array([[ 93, 126,  87],
       [103,  66,  85],
       [126,  52, 128],
       [118, 108, 129],
       [ 79, 108,  84],
       [100,  52,  83],
       [101, 121, 111],
       [127,  69, 125],
       [ 98,  83,  98],
       [110,  94, 116],
       [ 93, 109,  97]])
->
array([[118, 108, 129],
       [126,  52, 128],
       [127,  69, 125],
       [110,  94, 116],
       [101, 121, 111],
       [ 98,  83,  98],
       [ 93, 109,  97],
       [ 93, 126,  87],
       [103,  66,  85],
       [ 79, 108,  84],
       [100,  52,  83]])

array([[ 92, 101, 108,  73,  86, 111, 102,  80,  87,  79, 115],
       [116,  92, 133,  82,  62, 125,  94, 115,  64,  71,  92],
       [111,  90, 130,  70,  83, 135,  92, 107,  71,  83, 107],
       [ 75,  63, 144,  81,  52, 111,  91,  95,  92,  79,  70],
       [ 84,  82, 118,  77,  85, 119, 133,  92,  96,  77, 127],
       [ 69, 104,  89,  80, 109, 123, 120,  69, 101,  91, 105],
       [ 56, 133,  72,  69, 146, 121, 106,  49,  83,  73, 123],
       [104,  84, 124,  97,  67, 113, 113, 116,  86,  80,  97]])
->
array([[ 75,  63, 144,  81,  52, 111,  91,  95,  92,  79,  70],
       [116,  92, 133,  82,  62, 125,  94, 115,  64,  71,  92],
       [111,  90, 130,  70,  83, 135,  92, 107,  71,  83, 107],
       [104,  84, 124,  97,  67, 113, 113, 116,  86,  80,  97],
       [ 84,  82, 118,  77,  85, 119, 133,  92,  96,  77, 127],
       [ 92, 101, 108,  73,  86, 111, 102,  80,  87,  79, 115],
       [ 69, 104,  89,  80, 109, 123, 120,  69, 101,  91, 105],
       [ 56, 133,  72,  69, 146, 121, 106,  49,  83,  73, 123]])

array([[ 83, 126, 119, 104],
       [ 64, 101,  90, 118],
       [129,  92, 157,  79]])
->
array([[129,  92, 157,  79],
       [ 83, 126, 119, 104],
       [ 64, 101,  90, 118]])

array([[ 79,  95,  95, 116, 126,  53, 101],
       [104, 139,  84, 141, 131, 160, 108],
       [139, 108,  99, 107,  61,  95,  54]])
->
array([[139, 108,  99, 107,  61,  95,  54],
       [ 79,  95,  95, 116, 126,  53, 101],
       [104, 139,  84, 141, 131, 160, 108]])

array([[111, 108,  89],
       [ 97, 124, 104],
       [ 88,  48, 133],
       [ 99,  38,  99],
       [138,  59,  73],
       [ 82, 119,  44],
       [106, 154,  70],
       [133,  91,  90],
       [ 69,  95,  48],
       [ 91,  93,  77]])
->
array([[ 88,  48, 133],
       [ 97, 124, 104],
       [ 99,  38,  99],
       [133,  91,  90],
       [111, 108,  89],
       [ 91,  93,  77],
       [138,  59,  73],
       [106, 154,  70],
       [ 69,  95,  48],
       [ 82, 119,  44]])

array([[129, 108,  90,  96, 100, 103,  92,  85, 104,  92, 122, 112, 111,
        104, 102,  96],
       [ 81, 104, 100, 100,  98, 101, 100,  94,  97, 101, 107,  92,  93,
         98, 103, 102],
       [101,  88, 112, 103, 104,  98, 112, 107,  93, 106,  64, 100,  98,
         93,  83, 108],
       [ 46, 110,  99, 100,  93, 100,  98,  97,  98, 102, 121,  78,  83,
         99, 116, 100],
       [ 68,  85, 108, 105,  99,  91,  99, 152, 111, 110,  84,  88,  91,
        109, 119,  91]])
->
array([[101,  88, 112, 103, 104,  98, 112, 107,  93, 106,  64, 100,  98,
         93,  83, 108],
       [ 68,  85, 108, 105,  99,  91,  99, 152, 111, 110,  84,  88,  91,
        109, 119,  91],
       [ 81, 104, 100, 100,  98, 101, 100,  94,  97, 101, 107,  92,  93,
         98, 103, 102],
       [ 46, 110,  99, 100,  93, 100,  98,  97,  98, 102, 121,  78,  83,
         99, 116, 100],
       [129, 108,  90,  96, 100, 103,  92,  85, 104,  92, 122, 112, 111,
        104, 102,  96]])

array([[107,  94, 126,  97,  81],
       [ 86, 121,  53,  67,  76],
       [101, 127,  90, 103,  96]])
->
array([[107,  94, 126,  97,  81],
       [101, 127,  90, 103,  96],
       [ 86, 121,  53,  67,  76]])
